One turn moves each row of this set onto another row. After a few examples, where does it send each row asked below?
sazad: [ 12 -32  39  16   2 -18   0 -28   9   1  23   6 -14 -47   3 -31 -11   3
 -13   8  23   7  -6 -23  19   5 -34  27 -38   4  -1 -10 -14  28  -1  23
  -5 -14  -1  -8  11]
pobud: [-19 -20 -11   7  -5 -16 -29   0  28  12   6   6  39 -27  13  -3  16   2
  25  23 -19   2 -12  60  -5  15 -10  18 -20 -11  12  26 -22  17 -16  14
  25 -22  25  -8   9]
susu: [  4  -4  12   7  -3  -8   6   5  18  16 -10  18  -5 -33   8  28  24   7
  -6   2  -9 -10 -45  30  13 -11   4 -10  -3 -43  17  10   0  41 -14  22
 -20 -19  14 -55   8]
pekeg: [ -2   6  10  30 -17  -5  -4 -20  29 -23  31  27  -5 -30  15 -18 -27  -3
  28   3  14 -36 -65  -3 -16  17 -30  20 -32  -2   5   9   7   4  11  15
  18  19 -14 -21  -3]
rova: [  6  15  20 -16  -3   9  -6   4  10 -28  15  -7  27 -11  17  18  20  14
 -11   4  -1 -15 -28  16 -16  29 -22   3  17 -46  20   6 -24   9 -20  25
  -3 -51  10 -28  13]
donek: [ -8  -9  25  30   4 -33  -7  -5  11 -21   3  11  11 -30   4  -8 -35  50
  26   6  17  -9 -25 -19   2  10 -17  11 -36   7  10  15  -8  14  28  -1
  22 -14 -19  -6   0]
kabo: [-15  17  18 -22  10   4   3  -9  23   0   8 -19  20 -47  26  -7  22 -14
   8  11 -17 -19 -38  36  26  -4   6   5 -39 -21  23  13  -5  53   3   8
  22 -14  27 -31   1]
zusa: [  7  -6  16   2  -7  -2  -4   8  27  19   2  30   0 -37   4  26  24  10
 -10  11  -4  -7 -47  25  10 -14   5  -3   0 -43  25   4  -2  41 -19  19
 -19 -11   8 -51  -1]
zotab: [ 43 -28   4  22 -16   7 -17 -18   2   9  21  -4  -8 -26   6 -19  -9 -15
   9  -2   9 -21 -41  -6 -25  35 -20  32   9 -10  -4 -10   6  28 -15  32
   0 -13 -39  13  25]
vazan: [ -2  -1  17  25 -10   3  10 -10  43 -12  28  24 -14 -33  12 -14 -30   2
  18  -4   4 -46 -55 -16 -20  25 -21  16 -19 -10   9   0  12  15  26  21
  15  19 -19  -8  13]
Mena: [  3  19  23 -12  -9  -4  -6  10   2 -27   9 -10  28 -11  16  23  28  13
 -20   1  -3 -19 -30  14  -8  26 -13   1  10 -42   9  13 -18  10 -18  18
  -2 -53   1 -31  20]
gif: [ 16  -4 -20   5  14   6 -20  -3 -15 -26  -8  -2  -2 -62  25   5   6 -12
  34   4 -12 -23   6  13  20   6  17  30 -10 -48   1  22   4   7   0 -11
   1   9   0 -10   0]
gen: [  0  20 -16   0   7   6  -5   3   0 -24  -2  -3   2 -68  13  16  -9 -10
  21  21  -6 -21  25   5  10  21   2  43   9 -45   0  24   2   7   2 -14
   6  -2  14  -4   4]
Sosot: [  3   4  -3 -13  -8   0  -1   5  15   2   0  -8  37 -31   3  42  32   6
   1  11  -1 -27 -25  40 -17  19   9  31  -3 -12  44  21 -12  23  -4  16
  25 -31 -32   8 -16]
Modul: [ 18 -19  28  14  -4  26 -20 -25   7  -4  20 -12 -20 -15  20  -2 -13 -17
  12 -21   4 -16 -51   9 -40  25 -38  30 -20 -15  -1  -7   4  31 -30  32
  -8  21 -21  -5   5]
ganu: [ -9 -27  37  16   2 -24 -14 -21  -7   4 -17 -19  18 -30  10  19 -28  27
   5   8  30   5   0 -18 -23  11 -12   8 -13  -6  -7  17  10  54   4  -6
  14 -34  -9  13  15]
ruga: [-24  -3 -14   2 -10 -17 -28  -1  32   8   5   3  34 -35  13  -3  10  -8
  26  22 -23   1 -15  64  -3  16 -19  15 -15 -14  13  21 -15   9 -19  11
  30 -23  23 -11   4]
fuvag: [ 15 -34  17  15 -14  -5  35 -25  28  34   5   2  14 -41  26 -10 -37  -6
  14  28  10  -3  -1 -15  -5  17  -3  26 -15  17   0   5   7  44  -5  23
  31 -16 -14  -5  22]
megu: [ 18   7 -16   8   2  27  -4  -3 -18 -25  -7   5  -7 -42  36  17  -2   0
  33   6  -9 -25   4  14  28  20  13  22 -10 -38   3  35  -9   4 -13  -1
  -2  14   9 -38  21]
sezu: [ 26 -27  17  -9  -4  24  12 -25  -1   8  23 -28  -6  -9   9 -13 -24  23
  11   5   2  11  -1  15 -13  41 -13  33 -31  10   4  15 -17  35 -22  26
  18  -1 -31  10  25]
nebaf: [ -5 -30  35  21  -3 -17  -2 -34  15  22 -22  -2  21 -42  28  15 -34   8
  10   7  34  -3   0 -20 -26  10  -8  18 -19   2  -2   7   9  44   0   5
  15 -38 -12  13  16]
Rizat: [ -5  11   2 -11 -17  -8  -5  13  14   3   3  -6  36 -33   4  45  27  16
   3   9  -9 -25 -21  44 -11  13   2  35  -7 -15  35  22  -8  14 -10  10
  21 -34 -35   4 -12]
rup: [  4 -11  31   3  -9  24  -2 -25   3  -8  27 -12 -20 -17  26  -1 -17 -20
  11 -12   6 -20 -45  22 -48  16 -40  32 -25 -14   3  12  13  35 -20  36
  -3  32  -7 -26  -6]
num: [ 10 -19  18  11   2   3  33  -6  23 -10  36   0 -30 -39  -9 -26 -21  25
  -9   6  -3 -31 -28 -20  -9  31 -10  25   2  -7  18  -3   7  22  24  38
  -5  -1 -19 -14  19]
vuz: [  4 -13  35  -4   3  32  18 -24  11   7   1 -29 -16  -9  17  18 -47  18
   3  -4  12  -2   0  11 -49  37  -9  20 -11  -1   9  21   3  54 -22  21
  14  -6  -9  -7  20]
lis: [ 19   8  -4   3 -16  23   4   2 -16 -17  -3   4  15 -53  49  39   6 -11
  11   6   6 -25  13  -2  17  18   4  35  -8 -39  -6  31   6   8 -22  -2
  -2  12   1 -32  17]
badas: [ -3 -12  37   3  -2  18   9 -22  -6  16  -6 -31 -12 -17  12  27 -39   0
   3   4  15 -13  -6  13 -51  22 -19  21   7 -10   3  22  14  69 -15  25
   4  -7   1 -15  21]
sug: [-20  16  23 -20  10   7   1  -4  27   1  14 -12  30 -46  27  -6  20  -5
   8  20 -15 -25 -43  22  27  -1   9  10 -34 -14  22  13 -18  54   1   7
  20 -12  29 -30  10]
gazo: [  8   9   2   3  -6   5  -3  17 -14 -13  -3   1   8 -62  28  36  -2   1
   8   9  -5  -8  33   9  14  12 -14  48  -1 -37   3  28  -5   3 -18  -3
  -7   7   6 -20   0]
tos: [-14 -13  36  23  13 -26 -16 -14  17 -16   6   9  -7 -38   2 -16 -26  39
  11   2  19  -6 -10 -20   5  17 -30  13 -48  10  12   4 -19  16  26  13
   7  -5 -13  -4   5]

kabo turns into ruga
ganu turns into badas
And these:
tos turns into nebaf
sug turns into pobud
sazad turns into fuvag
gen turns into gazo

One turn moves each row of this set onto another row. After a few examples, where does it send each row asked below?
sorid: [  5   9  20 -20  -8  -3  17  -2  24   7 -25  -2 -18]
nituk: [ -1   9  22 -20 -14  -4  12 -20  11  12 -21  -1 -13]
peb: [ 19  -4 -19  17 -35 -26 -24   3  23 -30 -20 -39  19]
fala: [ -5  -7   6  -4 -39 -38 -25  27  11 -23 -30 -19  21]
sof: [  5   3 -24 -37 -11 -17  15   7   4  21   2  -1  -2]
salu: [  1  12 -27 -28 -14 -17  25   4  10  22  -4  -3   1]
nizu: [ -6  -7  -6   6  -9 -10  -6 -52  -2  21  -6   5   2]
mep: [  5   0 -34  26 -15 -36 -35  18   0 -11 -20 -19   9]
zag: [  6 -10   3  21 -15 -45 -16   0  -6 -27 -21 -36 -13]
nor: [  4  -6 -24  25 -15 -31 -35  24  -2  -9 -26 -21   6]
vime: [ -5  -8   2   9 -41 -40 -22  20  10 -25 -33 -18  13]
sosig: [ -1   1  20 -23 -11   1  11 -16  23   6 -24  -4 -17]
dop: [ 11 -15  -5  19 -23 -48 -17   0 -10 -25 -24 -36  -5]
dak: [  0  -7 -39 -16 -33  -6  -9 -43  13  -5  11  -1  13]
Legen: [  9 -12   2  26 -23 -43 -23  -1  -3 -33  -3 -32  -1]
Pigeb: [ 23 -15 -15  17 -32 -22 -28   4   8 -22 -32 -36  23]
Vis: [ -9  -4 -45 -12 -25  -2   4 -36  19   5   7  -3  17]
tepez: [ 16   6 -23  23 -16 -37 -29  28   3  -9 -10 -18  10]
mos: [  1   1  13 -14 -16  -3  20 -25  23  22 -33  -2  -1]
mul: [-12  -1 -22 -20  -4 -20  27  -5   6  28  -5 -17  -2]
tagot: [ 10 -17   0  10 -11  -5   2 -50   8  -3   1  12  -6]
Pir: [-18 -12 -30 -23 -32  -8   3 -36  14  15  -4  -6  27]
Sud: [ -2  -4 -45 -22 -29  -5  -8 -36  23   5   3  -1  11]
lazaf: [  1   1 -34 -31 -13 -11  18   9  11  16   5  -9   2]
Sipu: [ -1   3  10   6 -36 -34 -33  18  18 -27 -28 -18  10]
lov: [ -1 -11   2   5 -14   4  -2 -53   1   2   1   2  -1]
duku: [  8  -9   8   8 -18  -5  -6 -51   5  -1  -5  12 -12]
Faf: [ 20 -13 -10  23 -33 -22 -24  -8  16 -28 -28 -30  27]

dak turns into duku
vime turns into nor
Sipu turns into tepez
And these:
nizu turns into mos
fala turns into mep
salu turns into Vis
sosig turns into sof

